Rotation paths and how fast each direction turns (degrees a step)
Each turn is a multiple of 5 degrees from 10 to 175, or 0.
Each row of a path follows its step; steps can be skipped.
path 1
step 0: [-10  -3   8 -19 -14  10  -4  -1 -16   7   2   6 -21  -3   2   4  11  15
 -24  18  22  -9   2  18   0 -14  -9  11  19  -3   1  12   0 -15  -6  -6
   0   3  -5   7  -8   2  -2  -5  13  16  -8   4  13   3  12   5  -4  14
  -1  -6 -11  -9  12  20   0  -2   1   8   2   6  -5   0  -2   1  -4   1
   9  -9  -5  14]
step 3: [-12  -7  12  -8 -10  25  -7   4   2  -7  -3  -8 -10  11   2 -16  -2  -2
   1   0   0  -2  -1   5  -6   4 -17   5 -17  11  -5  19  -5 -10  -6 -11
 -15  -2  19   1  -8  -8  15  -8  16   1 -18 -16  -5   9  -6 -28  -3   0
 -16   5   5   9  -9   8  10  -2   4  -7  -2  15  -8  -1  11   3   7   1
  13  -6 -10  13]
step 10: [-14  -8   3 -23  10  -2   3   8   5  -7  -8  26 -13   4  10  -9   8  18
   1   7   6   0   6  14   4  -8 -12  10   1  -8  -2   0  -7  11 -21   7
   3  -1  13  16 -23   0  -6  -5  11   0  -9 -29  -8   4  14  -1  -4   4
   1  -5  10   5  10  18  -8  -6   2  -4  -8   6  -6  -3  -4   9  -6  -5
   5   4 -11  13]
step 12: [ -4  -5  19 -20   2  31   1   0  -3  -7 -15   5  -3  22  -6 -17   1   3
  -6  -4  11  -1  -1   8   2  10 -16 -11   5   1  -3   1  10 -10  -4 -11
 -12   3  12   4   8  -3   9  -7   9  13 -14   2 -11  -2   6 -13  -2   7
  -1 -16  -6  -5   6   8 -11  13  11  14 -10   9 -12  10   8  15   4   1
   9  -9  -6  20]
step 14: [  3   6  13 -14  -7  15 -10  -7   1  -3  11   5  -5  16  -9   5  -3  18
  -9  -9  10  -3  -6  -4  -3   5  -2   0  -6   3   6   4   5  -8  -3  16
  -1 -11   5  27 -24  -1  13  -9   4 -15 -12  -8 -10   6   5 -16 -14  -6
   7  16 -17  -8   0   3  -6   7  14  13   3   4 -14  -6   7  -6 -21 -10
 -10 -10  -3  -2]
step 20: [ -8  -2  10  -8  -3   7 -22  14   2  -4 -11   1  -6   4  -8  15   5   8
   1  -2   8   3  13  -8   4  -8   0   1  -1   7 -17 -11   2   6 -19  13
 -17   7  -4   0 -14  -7  -2   0   5  -6  -8 -10 -21  18  15 -13 -15   0
  -2   7  -1   6  -5  12  -6  12  13  15 -20  12  -6  -5  -4  15  -4 -15
   4 -19  -3   0]
step 21: [-10   6  11 -15  -9  20  -9   8  -6  -6 -10 -21 -18   0   3   4   9   3
  -4   6  19   5  -8  13   4  10 -10  -6  -8   9  -6  -2   5 -18   6  -2
  -1  11  -6  21  -8  -3   8 -10  11  10 -23  -4  -7   3   0 -16 -10  -8
  -3 -19  12  -7   3  15  -5  -9   5   7  -8   5   0 -12   5  11  -4   5
  13 -10 -14  11]
step 23: [-16   1   9 -15  -6   8   2   0  13  11   4   2 -16  12  -4  -5  10   5
  -6 -13  10  -1  -2  15   2  -7  -6   7   5   7   7   6  13  -7   8   2
   1 -10  -1  11  -6  -1  14  -7  11 -22   9   7  -7   1  16 -20  -8   1
  -9   2 -10  -7  11   4 -13 -10  11  27  -2   4  -8  -2  -4 -14 -30   5
  11   8   8  -4]
[ 1  3  0 -2  2  6  2  0  0  2 -2  1  1  4 -3  4  4  2 -1  0 -1 -2  2  2
  2  1  3  2  2  0 -2 -1  0 -1 -1 -6  1  0  1 -3  1  1 -1 -1 -2 -1 -2  4
  2  2  0  2  0  2  0  2 -4 -1  4 -1 -1  2 -2  1  2  1  0  2 -1  1  5 -3
 -2  0  5 -1]
60
[ 1 -2  1  0 -2  2  6  3 -3 -2 -2 -2 -2  0  1 -2 -1 -2 -3 -2  5 -3 -4 -1
  0 -3 -4  0 -2  2 -1  3  0  3  0 -3  3  1 -2  0  2 -1 -1 -2 -3  2 -3  2
  3  3  0  1 -1 -3 -1  0  1 -1 -2  2  2  4  2  0  2  0 -1  1 -2  0  3  3
  1  0 -2  3]
120
[ 1  2  2 -1  0  4  0  1  1 -5 -3 -2  1  2  2 -1 -1  1  0 -3  1 -3 -2 -2
  1  2  3 -3  1 -3  0 -2 -1 -2  3  5 -2  3 -3  1 -3 -1 -3  2  1  5  0  3
  0  2 -1 -3  1 -5 -1 -1 -3 -1  0  0  1  1  0  1 -3  2  2  2  0 -2  0 -2
  1  4  0 -5]
45
[ 2  2  1  3  2 -2  1  4 -2  0  0  4  1  0  1 -3 -3  2 -1  2 -2 -2  0 -4
 -4 -1  0 -1  0 -1 -4 -1  1  3  1  0  1  2 -1  0  3  1 -2  1  1  0  0  0
 -2 -4  2  0  1  1  2 -2 -2  5  3 -2 -6  2  4  5  0  2 -2  0 -2 -1 -1 -5
  2  0  0  2]
140
[ 0 -1  3 -1  2 -1  1 -1 -2 -2 -1  2  0  3 -1  1  1  0  1  1 -2  0 -3  2
  3  1 -3 -3 -3  0 -5 -1 -2 -1  3  0  3  2  3 -1 -5  3  3  3  0  2 -1 -3
  3 -2 -3  0 -3  5 -2  0 -1  2  0  2 -2  2  0 -2  3  2  3  4  5  0 -4  2
 -1  2 -1  1]
155
path 2
step 1: [ 19   4   8   1   4  21  -8   8  -7   4   3 -10  -8  23  -6  12  -2  12
   8   8 -11  -5   2   5  20 -14 -15   3  -1  13  -8  -1  -9 -11 -12   5
   1  -6   3   8  15   2  -1 -13  13   4  -2 -13   7 -18 -21   3  -3   2
  -9   6  -1   5   9  -1  -2   4   5  -2  -7   8 -12   3 -16 -10   8   9
   6  -3   2  23]
step 3: [ -3  -1  -3   4 -12   8 -17  -2  -7   1   2  16 -18  -1  12  24   2  11
  11   7   5  -4  -7   3  19  -8  -8  -2  13   9  -5   4  -5   1 -14  -7
  -3  13   4  19  -5  10   6 -14  -9  13   6  -8   3 -12  -5  -7  -7  -1
 -16 -20   3  -2  -4  -2   0 -22  -2  -2  -3   5   4   0   0 -12   1  16
 -24  -1   3  10]
step 9: [ -8   7  -7  -1   5   5 -11  -9  -6   6   3   9  -3  20  15  12  -5   0
  12  11   0   5  14  10   6   6   0  -4   2  -5   7  -2 -13  -4 -13  11
  -4  -5   4  -6   7   7  18 -22   0   0 -11  -8  -5  -4 -20 -11  20  -6
 -18 -14   7  11  12  -5  -3   1   2  -9  -8  15  -6   3  -1  20  11   0
  -2  -7 -15  15]
step 12: [  8   3   5 -16  11   0 -11   6 -12   7   3   8  -7   3  -2  -2   6  16
  12  19   5 -15  12  18  20   0   0  -1  10  14  -2  15  -8  -6  -3  -2
 -16  -3   6   3   2  12   5  -4   5  -1  -4   1   3 -22   1   0 -13   6
 -10  -9   8  -5  11 -10  -4  -4   6  -8  -7  13 -21 -13 -23   3  -7  20
   6   5   1  -1]
step 14: [-17   7   8  12  -3  -1 -12   7  15   4  -4   8 -17  14   6  12   1   7
   9 -10   5  -1  11  19  11   5  -2  -1   2   9  -3   4 -14   4 -17   4
  -5  -3  -2  -4   8   1  -1 -20 -21  -9 -10   3  16  -7   0  -1  -3  -1
 -24  -4   3   2  12   4  16 -14   3  -4  -9  13  -8  -4  -3  -5  17  14
  -8  -5 -12  13]
step 20: [ -7  13  -1  14  -9   0  -9  -1 -15  10   0  -3  -7  14  12  12  -2   4
   8  14  -2  -9   2   0  12 -13   6   0  16  13  -7  -7   3  -5 -18  -8
  -5  -4  18  13  11  -7   1  -5   7  18  -2 -11   2 -26 -11  -8   0 -10
 -19  -6   9  17  13 -10 -13  -4 -11  -1  -2   5  -2  -8  -4  10  -1   6
 -14  -5   3  11]
step 25: [-15  20  -4  12  -1  -4  -7   3  -2   4  11   5   1  13   9   9  15   7
  12   3  11  -4  19   7  -1  -2   8  -6   8  10 -16   3  -7   5 -17  -3
  -6  10  17   5  18  -1  15  -8  -9  -2  -4  12  -7  -9 -11  -2 -12  -5
 -13 -32  -7  -5   7   1   1 -16  -6  -8  -4  -4   4   8  -8   4  -2  10
 -17   2   2   3]
step 26: [  0  11 -10  -4  -8   9 -10  -2  -7  -6   9   8 -10   6  21  16   7   0
  11   4   3  -8  -1   8   9   7   2   4  -4  -7  -2   7 -12   4 -25  -9
 -10  19  -3   3   9  19  12 -14 -12  -5 -10  -3  -6  -4 -23  -1  10   8
  -6 -11   4   1 -10  20   4 -13  -4 -17  -1  11   3  -8  -3   9   9   1
 -11 -10   8  14]
[ 3 -1 -3  3  5  0  0 -3  0 -3 -1 -1  6  2  3  2  0  1  2  4  1 -3  2  0
  5  0 -1  4 -1  1  1  0  2  0 -1  0  0  0  0  1  1  5 -3 -2  1  2  2 -1
 -1  1 -4 -1  1 -2  2  4 -1  0  0 -2 -5 -1 -1  2 -4 -2 -2 -1  3 -1 -1 -3
 -1  0 -3  0]
40
[ 3  0  1  3 -6 -1  0  2  0  2  0 -3  0  1 -6  1  1  3  3  0 -1  0 -2 -2
  1 -3  0 -4 -3  1  1  1 -1  4  2  2 -2  2  1  3  2  2  1  1  0  3 -2 -4
 -1 -2  1 -4  0 -2 -1  4  2 -2 -2 -2 -2  0 -5  2  1 -1  4  4  0 -1  2  1
 -1 -2 -1  1]
20
[ 4  1  3 -1  0 -3 -2 -4  3 -1 -1  6  0 -2 -4 -3 -1  0 -4  0 -1  1 -1  3
  7  1  0 -3  0 -1  2  2  1 -2 -1  4  0  0  1  1 -1 -1  2 -2  2  4  2  0
  3  3  3  2  2 -3  1 -3  1 -2 -1 -2  1 -3  1 -1  0  1 -2  3  5  0  0  2
 -1  3  0  1]
70
[-2  1 -5  1  0 -5  2  1  1  2 -1 -1 -1 -2  4 -1  2 -4 -3  2  0 -1 -5  0
  4 -4  3  0 -1 -1  2  0 -2  2  0  1  4 -3  1  2 -4 -1  1  0  3  2 -2 -4
  0 -2 -2  1 -1  3  0  1 -2  0 -2  2  0 -4 -1  1  1  3  0 -6  1 -1  3 -1
 -2 -2  1  3]
110
[ 3 -1  1 -2 -4 -2  0  1 -3 -2  2  0 -2  1  2  2 -1 -1  0  2 -2 -4  2 -1
 -1 -2  2  4  1  0 -5  3  1 -1  2  1  1 -1  3  2  0  2  0  1  0  3 -2  6
  0 -2  2 -2  3 -2 -1 -1 -6 -5  0 -1  2  0 -3  0  4 -2 -1 -3  1  0  0 -2
 -1  3  0 -4]
80
